Each row is where one point has got to under a steady rotation. How many steps took it there?
The counts run from 0 to 220.
[  3   0  15 -19  -8   8  29 -21 -24  23  -6  25  -1  24  -6 -31  14   5
  13 -29 -12  57  15 -23 -14   6  -9  -4  24 -63  15 -10  -8 -47 -18  28
 -20 -32  -2  -7   0   0  21   1  14]	122
[-36   6   5   0 -39 -12  49 -17  11  27 -25  16 -13 -20 -17  -8  37  -8
  -2 -34 -42  21  14 -28 -28  -4   9 -27  14 -10  18  10  -7  14   3   2
 -30 -40  -7  -1 -29  -9   2 -11  -3]	38
[-13  15  -1  30  31 -28   9 -24  10  46 -32  -4  -6  11 -15 -15  19  -9
  27   0   8  -3 -46  -3  19 -30 -13 -14 -13 -61 -19 -25   6  -6   1   7
   5 -17  20 -23  -3  42   1  -7   4]	15
[ 18  -3  -7   5  27 -41  17   6  -3  52 -43  18  12   9  -6 -42  11 -14
  22 -16 -13  12 -42 -15  34  -8  14 -16  11 -42 -16  -3   2 -11 -13   1
   2 -44  -1 -15   4  27  14 -20  20]	20
[ 11   6  -5 -14  16 -31  22  -8 -11  25 -24  31 -19   3 -33  -4  11   8
 -11 -30 -40  48  13 -24  37  -6  -5  -1  30 -35  -5  -3 -21 -20  -4   9
 -17 -40  -1  -2 -11  44   7 -20   4]	27
[ -3  24 -25  19 -27 -14  23 -31  44   6  -9   9 -18   3 -35  -4  37 -10
 -28 -36 -50  10  10  25  -2 -16 -15   0  -6   9   3  18  19 -20 -12  14
 -39   4 -22  13 -26   8  21   9 -32]	191
[-22  -7  -2  -6 -21   1  50  -9  -3  30 -25   6 -15  -6 -16 -19  22  -4
  12 -52 -32  35   8 -33 -13  19   7 -13  33 -19  28  10   9  15  -2  15
 -39 -40   2 -15 -26 -11  13 -11  -1]	35
[  9  -3  -9  -6  -4 -10   9 -18 -36  13 -27   3   0  30  -8 -19   8 -10
  18 -17  -4  -7  33 -15 -35   1 -21   5  -3 -62  -8 -40  19 -30 -15  38
 -23   0   1  26  15 -27  45  26   8]	216
[-27   3 -38  12   8 -50 -13 -11 -10  47 -39   7  40   9  -3  24  14 -28
  32 -23  -6 -25 -16  30  17 -11   8 -15  29  14 -25 -27   6   8 -22  -5
 -12 -26 -22 -10   2  23   1  13  -6]	172
[-31   5 -32  31   0 -11  24 -24  49  11 -20 -25  -9  19 -23 -26   2 -27
  -8 -35 -31 -13 -28   6   6  -7  -8   3  -4 -36  -7  -5  43  -8  -5  -8
 -33  15   9  30   0   2  32   1  -3]	98
[  9  -6  -4 -11  -4  -9  12 -10 -29   4 -24   8   1  35 -11 -32  17 -18
  23 -20 -12 -11  33 -23 -33  -6 -18  11  -9 -61  -1 -19  10 -24 -20  28
 -31 -11   7  29  23 -36  39  12  -5]	217
[ 21  -5 -13   6  33 -53  10  10   5  48 -37   7   0  11 -22 -11   2   1
  11 -17 -22  14 -23 -26  29  -6  18 -29  31 -37 -16 -19  -1 -21  -7   9
   6 -40  -6  10  -9  32  10 -23  24]	22
[-18   4 -39 -21   7 -17 -11 -16  21   0  -4 -14  -6  37 -14  26   7  -8
 -17 -47 -13   0 -12  18   2   4 -20  15  27   1 -10 -32   6 -33 -34 -43
 -28  -7  -2  22  39  44  -4  15 -13]	87
[-30  19  14   7 -45 -13  43 -19  26  25   0  24  -1 -17  -6   9  58   2
   8 -32 -37  12  12 -14 -30 -12 -16 -27  -5  -7  24  -3 -27   6   5 -23
 -11 -42  -8 -12 -21   2 -19  -8 -14]	42
[-25   2 -30  23  -7  -6  15 -22  25   5 -31 -32 -14  14 -22  -3 -10 -23
 -17 -44 -16  -9 -25  11  -2  13 -15   7   7 -36 -14 -19  59  -9 -18   1
 -46  13   3   7   1   7  42  16   4]	95
[-33  20  -3  20  20 -29  12 -34   7  33 -37   8  -8  20 -27 -12  19 -26
  18   4 -12 -11 -28  -1  14 -42 -21   1 -37 -60 -15 -27   8   6   5   6
  -2  -9  26  -5  11  33   5  -8 -11]	12
[-18   9 -26  -2 -13   5   9 -14  16  -6 -28  -4  -9  17 -16  -7  -5 -25
 -14 -57 -16   3 -18  21   9  16 -22  33   4 -34 -13 -14  52 -13 -32 -14
 -55   3   7 -13  15  18  41  17  -7]	93
[ 27   1  13  -7  -4 -26  25  14  -2  40 -36 -14 -29 -22  11   8  48   5
  32 -21  18 -23 -10 -26 -52   1 -14 -28  -7 -28  -1 -29  -2   9 -20 -22
  -3 -42  11 -12 -16  -2   2   4   4]	139
[  2  11 -29  21 -18 -20  23 -23  32   1 -24  -6  -1  -6 -21  -5  10 -21
 -28 -49 -30   6  -2  14   9  -1  -4  -5  27   5  -9   9  30 -29 -25  14
 -52 -11 -32  15 -30  -7  36  11  -8]	187
[ 10  -5 -27  -4 -17 -23   4 -16  30  55  19  -9   8  30   7 -25  32  10
  15 -22 -52  11   6  28 -50  -2   5 -22  -4 -21  -5 -18  -1 -39   1 -22
  14   7  -3  31  14  -5  19  17  17]	204
[-36  -2 -17  15   3 -27  11 -28  14   9 -45  16  10  32 -32 -23  20 -34
   8   0 -26 -19 -21 -11   8 -25 -17   8 -33 -52  -4 -29  20  21   8   4
 -15  -5  21  11  28  15  11 -16 -11]	9
[ -8  24  18  -1 -44 -18  33  -8  10  38  -2  28   8 -28   7  25  56   5
  18 -29 -22  10   4  -4 -41   0 -23 -24 -14 -19  13 -24 -15   1   5 -24
   2 -40 -10 -33 -25  15  -7   9 -14]	45
[ 11  -4 -22  -7 -26 -11   9  -5  28  63  13   1   9  24   7 -40  37  -3
  16 -25 -57   9  -1  24 -43   1   9 -14 -12 -16   2  -4   8 -33  -5 -25
   7   4  -8  20  18  -7  21  11  12]	203
[ -6  25 -23  17  14  -9  19 -14  14  13  -2 -18   2  -1  -1   3  -5   0
  -1 -63   3  15 -15  23  35  17 -15   6  55 -13 -18   0  18 -40 -36 -22
 -51 -18 -13  -3 -22  10  21  20  -7]	182
[-16   8   7   1  -8 -30  42 -16   2   4 -20   2 -23  20 -11  13  46   3
  26 -31  -9 -12  33 -45 -37  -9 -17 -14  -9 -38  29 -26 -16 -13   6  24
 -19 -34   8  19 -10 -10 -20  -9 -29]	131
[-25  11 -24  19 -19  -3  15 -23  24   5 -41 -14 -13  11 -24 -15  -4 -32
 -19 -39 -26 -11 -24  15   2  -3 -10   8  -8 -39 -17  -7  57  -5 -16   5
 -49   8   5   3   6   4  48   6   1]	96
[ -3  15   5  -4 -39 -14  32   7  16  41  12  29  20 -24  15  18  59   9
  27 -39 -18   4   3  -5 -30  17 -26 -11  -9 -19  15 -20 -11   4   6 -33
   4 -37  -4 -28 -16   4  -9  10 -22]	46
[ 18   6  12  -4   0 -17  33  14   8  37 -25 -15 -29 -12  12   0  53  10
  51 -30  18 -21  -6 -37 -42   5 -19 -16 -10 -31  12 -20  -3   3 -16 -25
  -3 -40  14 -21 -11  -6  -7  -2 -11]	138
[  6   1  -9  20  41 -37  15  -6   6  55 -34  -2   6   9  -5 -25  11 -10
  34  -9   8   7 -50 -12  26  -4   3 -18  14 -57 -11 -17  11 -12 -10  -5
   7 -27  13 -15  -6  29   7 -13  18]	18
[ -9  -1  13  -8 -18 -26  33  -9 -12   4 -33  23 -13  18 -14  -1  33  -8
   9 -27 -25   3  32 -41 -37 -17 -10 -16  -6 -41  27 -23  -6 -16   0  42
 -25 -44 -11  20  -8 -20  -3 -18 -14]	129
[ -7  13  19  -4   0 -17  43  -2   6   8 -12   0 -28   8  -3  10  50   7
  38 -33   4 -10  17 -39 -39 -11 -31  -4 -21 -38  24 -24 -19  -2  -1  -3
 -16 -37  16  -9  -5  -1 -24  -4 -37]	134
[  1  12 -35  14  -3  -9  30 -10  30   2 -10  -4  10  -2  -9 -18   7 -14
  -9 -65 -11   9 -13  13  27  22  -6   7  41  -2  -4  17  29 -30 -34 -13
 -54 -13 -22   2 -23  -7  35   6  -5]	185
[ -4   8   0   0   6 -11  17 -31 -21   1 -34  -2 -19  27 -18 -25  34 -20
  11   4  -5 -19  31 -28 -30 -32 -19   0 -17 -52  -5 -18  -4 -24 -23  26
 -33 -14   8  44   9 -28  28   0  -6]	220
[-14   1 -35 -24 -13 -20 -28 -18   9   7 -31  -5   1  33 -10  14   9 -23
 -20 -37 -24  -5 -12  30  -8 -18   0  -4  23  17 -24 -30   4 -31 -44 -29
 -28 -21 -17  16  38  37   2  11  -1]	85
[ 22  -3 -10 -50 -10   0   7 -15 -24   2 -27  29 -10 -21 -20  12  51   6
  -6  -7  11  12   8 -26   2  21 -53   9  29 -13 -25 -24  -3  23  -8 -39
  -9 -12  14 -20  -1  25  45  11   2]	151
[  5  25  -4 -23 -17 -15   9  -4 -25  29 -10  23   7 -31  -1   5  38   8
   7 -10 -22 -23  48   1  -4  -2 -26 -10   9 -17 -47 -19 -35  -4 -13 -57
 -16 -12   8  25  -9 -12  37  27   5]	56
[-27   4 -23  10  -6 -27 -13 -26 -11  35 -37  23  55   8   2  12  34 -30
  30 -15  11 -17 -35  28  11  -8 -10  -9  23  10 -13 -30   8  19 -21  -1
 -10 -30 -24 -37   2  26   2  13 -16]	169
